(in the rows, 128 means zero)
A single turn carries every row of the set below to another of its rows. Some are shown first; where does it send the rows asked next?
vus: [157 131 131 151 145 134 128 100 111 114 127 128 144 119 114 163 112 129
 129 144 140 109 115 117  93 146]
Tib: [ 96 166 112 118 131 157 121 127 146  91 128 114 147 101  98 149 147 105
 126 143 119 105 131 106 144 134]
viz: [132 159 113 122 129 149 146 127 131 109 131 135 135 103 106 111 142 123
 131 125 127 127 122 134  76  95]
Siv: [120 144 114 116 160 161 161 124 114  87 166 105 122 109 131 124 132 110
 129 125 131 130 109 158 126 140]
zuf: [102 176 130  95 123 156 128 127 136  84 128 124 128 113 106 119 118 134
 138 128  95 138 122  95 145 123]
git: [109 142 165 104 111 190 120 125 112 111 147 132 117 138 113  99 122 113
 133 139 130 149 120 134 160 138]
Gitov: [106 170 122 114 137 155 137 108 123 100 158 115 140 122  73 133 106  97
 107 177 125 133 135 112  98 117]
ked: [ 88 185 125 129 138 174 135 139 137 120 151 126 126 132 101 112 133  95
 158 145 117 132 143 110 132 102]
vedaf: [148 134 139 119 145 137 134 113 109 114 145 139  92 130 118 137 118 111
 129 145 123 157 121 140  77 137]
pif: [137 142 158 169 143 164 129 114 125 110 144 127 133 128 104 108 128 136
 130 141 132 155 121 120 175 129]
gopas: [135 121 137 115 142 146 132 111  94  97 149 153 111 122 113 149 122 140
 106 125 150 159 103 128 144 140]
gapog: [106 152 125 131 148 162 138 137 109 128 128 150 145 124 108 110 128 132
 145 114 163 155 120 122 165 153]
kadu: [117 155 162 138 109 165 136 108 134 113 150 125 121 122 147 177 132 138
 139 131 136 110 123 123 126 120]
Sazat: [ 90 155 156 111 146 164 122 115 120 108 147 125 148 137 107 173 127 107
 129 151 131 157 116 121 173 131]
vak: [129 149 116 140 127 143 132 110 128 147 148 153 103 131 119 168 118  91
 136 123 134 130 119 127  87 134]
Guri: [135 132 143 114 142 131 134  87  96 113 175 129 156 136 127 129 132 102
 104 149 152 142 124 133 121 137]
pofil: [128 140 136 127 155 153 120  96 107 123 150 151 108 145 111 137 116 110
 125 152 134 119 131  90 151 174]
kozes: [ 82 145 117 121 131 178 135 145 131 110 108 117 139 133  96 134 118 110
 153 153 151 112 113 128  92 137]
sufe: [ 87 140 134 129 133 145 107  89 145 126 119 136 131 122  99 134 127 117
 121 175 167 129 100 105 132 126]
nifi: [105 132 117 123 146 172 136 125  94  97 138 148 153 125 117 116 144 114
 151 124 159 128 104 142 158 139]
mepoz: [112 155 135 153  95 174 123 122 125 102 145 144 122 122  94 131 131  82
 146 120 102 153 133 116 130 154]
Gegud: [108 144 114 149 119 165 142 113 125  92 115 114 135 142  97 170 104 114
 134 132 128 123 110 153  96 127]
kub: [102 154 149 147 128 160 113 116 127 126 156 123 136 127 123 102 123 117
 153 121 134 134 121  78 165 135]
Misa: [143 144 134 136 138 177 147 126 120 126 119 143 152 149  88 104 128 101
 135 112 106 156 123 137 119 148]
guv: [ 97 153 136 119  96 154 104 110 124 113 145 132 132 116  88 128 118  91
 158 116 109 119 132 104 143 149]
Gir: [131 147 149 108 141 152 147 116 108 141 159 160 150 142 118 100 121 129
 121 153 160 159 114 125 137 130]
Bidi: [ 96 166 104 141 129 127 143 108 160 122 126 112 161 130 113 136 123  95
 135 142 128 126 117 115  93 136]
Vube: [153 155 148 102 165 151 135 112  97 111 140 124 129 126 153 113 122 136
 125 144 133 137 124 116 107 135]
Lema: [148 150 142  97 138 125 122 125 119 124 142 129 121 119 160 138 120 140
 138 130 132 115 119 116 131 135]
Muno: [ 95 141 122 134 133 157 132 123 132  93 153 121 138 128  74 158 140  96
 123 175 134 115 128 124 106 107]
vidir: [124 135 109 144 117 140 155 115 117 117 139 149 134 156 116 104 114 131
 118 126 157 125 125 110  94 158]
memad: [113 139 147 155 149 145 139 103 153 141 119 113 125 153 111 141 111 138
 119 144 148 148 105 118 104 117]
fop: [134 146 132 157 124 149 149  99 153 117 138 123 115 149 132 150 104 119
 111 146 124 151  94 136 100 118]
Farin: [119 162 120 122 126 125 108 136 101 112 148 139 135 139  89 119  93 110
 136 151 126 152 140  81 116 129]
Karem: [110 157 149 137 119 164 113 131 139 109 136  90 133 102 115 136 114 104
 156 139 116 149 104 149 126 104]

gapog goes to Vube
pif goes to Guri
And these:
ked goes to git
vidir goes to viz
Gegud goes to Tib
Misa goes to Siv
mepoz goes to nifi

A single turn carries every row of the set below to another of its rows. Some are shown first; where does it send the rows asked next?
mobun: [140 133 121 166 137 117 152 158 113 147 146  95 125 137 149 103 107 136
 122  94 142 133 121 148 120]
sefun: [164 123 104 140  80 157 125 169 109 137  78 103 150 134 182 137 108 151
 112  77 112 128 112 141 120]
Kes: [152 153 153 124 100 144  79 134 106 122 133 119 112 104 184 102 100 154
  91  82 116 149 121 143 119]
gata: [206 122 112 155 120 122 101 172 145 127 112 126 107 137 201 123 106 162
 120 113 125 130 128 134 107]
sifaf: [181 114 155 182 111 124 125 163 124 131 112 105 114 129 183 106  78 157
 122 122 105 162 111 126  98]
Nilo: [196 129 118 144 119 102 120 162 151 132 125 116 112 123 202 122 101 173
 115 108 120 131 132 135 107]
volod: [141 146 139 146  97 158  72 148 113 115 110 121 109 111 182 116  96 150
  83  83 107 147 107 135 133]
mifem: [131 118 148 180 122 162 128 139 101 114 101 106 147 123 162 101  86 142
 119 114 158 132  90 139 113]
fikek: [115 127 144 146 106 114  96 168 128 132  94 120 125 131 190 110  87 177
 114  86 156 111  90 156  89]
fopi: [149 136 142 135 112 132  86 167 123 115  89 105 126 123 173 111  87 167
 113  80 164 118 109 175  65]
Kela: [183 129 162 158 141 122  97 150  94 143  95 116 132 129 175 108  96 154
 120 115 124  94 135 124 146]
vefet: [131 127 158 152 125 153 137 139  97 118 106  92 139 105 158  95  76 142
 103 123 147 143 110 153  95]
reb: [165 126  92 168 132 142 137 157 124 122 121  89 131 146 143 107 122 154
 108  89 145 111 119 141 126]
pefe: [170 147 165 162 146 107 106 153 114 146  95 102 143 120 168 131  87 139
 117 105 105 106 131 135 143]
boto: [127 136 145 148  98 126  95 156 131 122  92  93 136 119 174 116  84 181
 117  82 152 116  96 166  79]
Fudok: [144 132 115 135 140 121 122 169 103 150 131  96 114 146 157  99 113 141
 105 134 143 140 141 145 115]
penuf: [156 128 114 167 135 152 114 173 106 125 112  90 129 157 130 113 109 147
  91 125 132 137 130 135 106]
Kora: [186 138 146 154 140 125 116 152 109 135  88  90 125  97 170 119  84 145
 119  96 118  96 144 148 147]
razug: [155 125 127 149  95 125 141 164  97 147 100 125 159 138 190 131 102 138
 132  61 138 146 107 130 124]
sov: [161 152 154 138 114 132  90 134 107 111 131 131 123 110 183 102 100 141
  99  54 136 155 110 137 125]
Pefez: [168 128 139 112  99 123 130 165  77 154 114 131 144 135 191 116 104 147
 119  85 144 148 139 134  99]
Fepo: [148 143 112 128 143 130 117 156 129 124 130 144 133 124 183 131 111 145
 101  98 166  97 126 158 103]
detus: [188 135 160 172 143 137 106 162  95 135 103 121 122 114 158 126  84 143
 115  94 117  90 148 138 126]
Mos: [155 142 132 151 111 144  81 146 116 103 105 131 118 115 188 110 100 141
  92  58 133 148  98 129 144]
fupe: [132 122 153 145 117 125  92 176 110 122  88 125 117 132 182  99  81 162
 114  85 167 123  97 161  74]
Zase: [193 119 146 192 112 128 129 157 126 118 115 101 120 117 175 116  75 160
 130 102 126 162 120 126  98]
Moman: [169 128 135 123  83 159 120 172  82 143  96 109 142 132 169 129  98 152
  99  98 109 144 139 143  85]
zis: [143 145 109 124 135 140 100 157 142 126 110 125 140 136 181 134 117 146
  90 121 136  97 113 161 104]

detus goes to Kela
sefun goes to Moman
boto goes to fopi
And these:
Nilo goes to Zase
Mos goes to volod
mobun goes to reb
Fepo goes to mifem

A single turn carries every row of the set below to another of its rows. Some are shown first; where does it send the rows asked next?
duz: [151 103 109 120  99 101 118 138 136 146 110 132 124 132 131 135]
gigaf: [130 122 141  99 106 103 123 127 100 123 137 148 116 125 110 108]
Nor: [133 168 134 126 120 146 116 152 146 129 112 128 147 153 139 149]
Suf: [153 141 126 110 162 149 123 113 144 120 149 105 124 128 150 107]
Taki: [118 108 138 111 107 146 109 124 121 117 147 139 105 131  91 114]
novol: [142 167 129 113 122 141 127 137 154 135 113 116 142 153 134 152]
febot: [155 102 103 142 121 108 121 125 126 152 127 125 136 129 144 113]
lak: [135 101 120 127 107  96 115 146 143 144 115 126 126 117 134 143]
pabot: [118 115 126  99 119 116 116 113 103 106 130 132 113 138  94 118]
difo: [137 148 121 138 143 156 133 116 136  91 133 105 150 122 142 106]
padul: [132 158 133 131 128 142 125 143 157 121 105 114 148 146 131 158]
som: [148 156 140 135 161 128 124 113 128  95 116 113 140 133 143 113]
Rus: [145 101 120 131  94 115 110 150 143 150 120 138 122 126 134 133]
tik: [113 154 140 123 128 151 133 128 141 129 113 120 155 147 100 150]
tol: [116 121 155 132 108 124 111 152 161 150 142 139 130 121 126 140]
dov: [120 128 126 115 126  79 126 127 132 127 108 125 144 138 125 146]
Tav: [141 149 128 119 160 144 106 136 120 112 144 126 134 133 162 101]
parok: [117 101 143 119 100 144 104 105 121 129 131 134 118 111 102 107]
fubo: [104 110 144 102 114 115 105 107 115 132 133 124 122  99 113 118]
vakul: [143 130 126 140 167 151 117 125 140  93 130 113 135 127 146 108]
vikev: [132 157 119 113 144 159 121 133 111 113 132 115 128 124 169 116]
zafu: [120 111 129 108 105 120 107  99  98 120 116 135 125 121 105 106]
robag: [134 140 117 135 147 169 126 128 124  94 120 110 130 123 154 120]
lipeg: [137 165 158 129 154 138 112 134 135 118 143 121 134 118 157 112]
Sefe: [ 98 117 143 103 125 117 108 128 120 117 148 127 110 112 100 127]
Lib: [141 102 110 143 129  98 119 132 132 151 131 119 137 113 147 120]
dosi: [148 127 133 131 134 126 140 115 180 130 120 107 141 137 125 144]
rapaz: [166 157 148 130 145 157 125 111 144 119 137 120 127 137 142 104]
vut: [ 99 113 132 105 110 131 109 123 109 129 134 121  99 101 119 133]
biv: [130 135 136 158 128 128 111 156 140 112 110 143 155 145 141 129]
vutat: [126 102 148 130 106 124 122 132 118 106 130 145 118 118  94 110]
petiv: [118 163 140 106 125 149 132 128 134 144 123 124 152 151 105 145]
gule: [142 157 126 114 138 157 135 113 141 117 152 104 142 120 149 103]
Ruko: [125 107 151 104 114 109 135 117 131 124 143 126 111 106  98 122]
Guvan: [109 161 142 121 124 151 122 140 126 133 117 133 158 151 107 144]
fuz: [112 113 116 108 109 125 113 113  94 113 116 123 104 121 113 128]
lano: [127 164 126 125 141 146 121 131 118 106 144 118 151 120 158 102]
Sut: [139 145 119 112 146 169 134 117 135 116 136  99 122 117 157 123]
dakas: [147 100 115 150 120 117 114 136 137 158 137 127 133 117 146 113]
fivo: [146 159 132 104 120 117 121 136 139 157 135 137 141 152 154 125]
tevib: [119 106 125 115  97 153 112 117 111 123 129 127  96 118 108 122]
Zorov: [155 121 124 129  93 130 124 123 139 137 118 147 131 165 111 121]

Sefe goes to Tav
tik goes to dakas
And these:
vutat goes to rapaz
tevib goes to Sut
novol goes to lak
difo goes to parok
tol goes to fivo

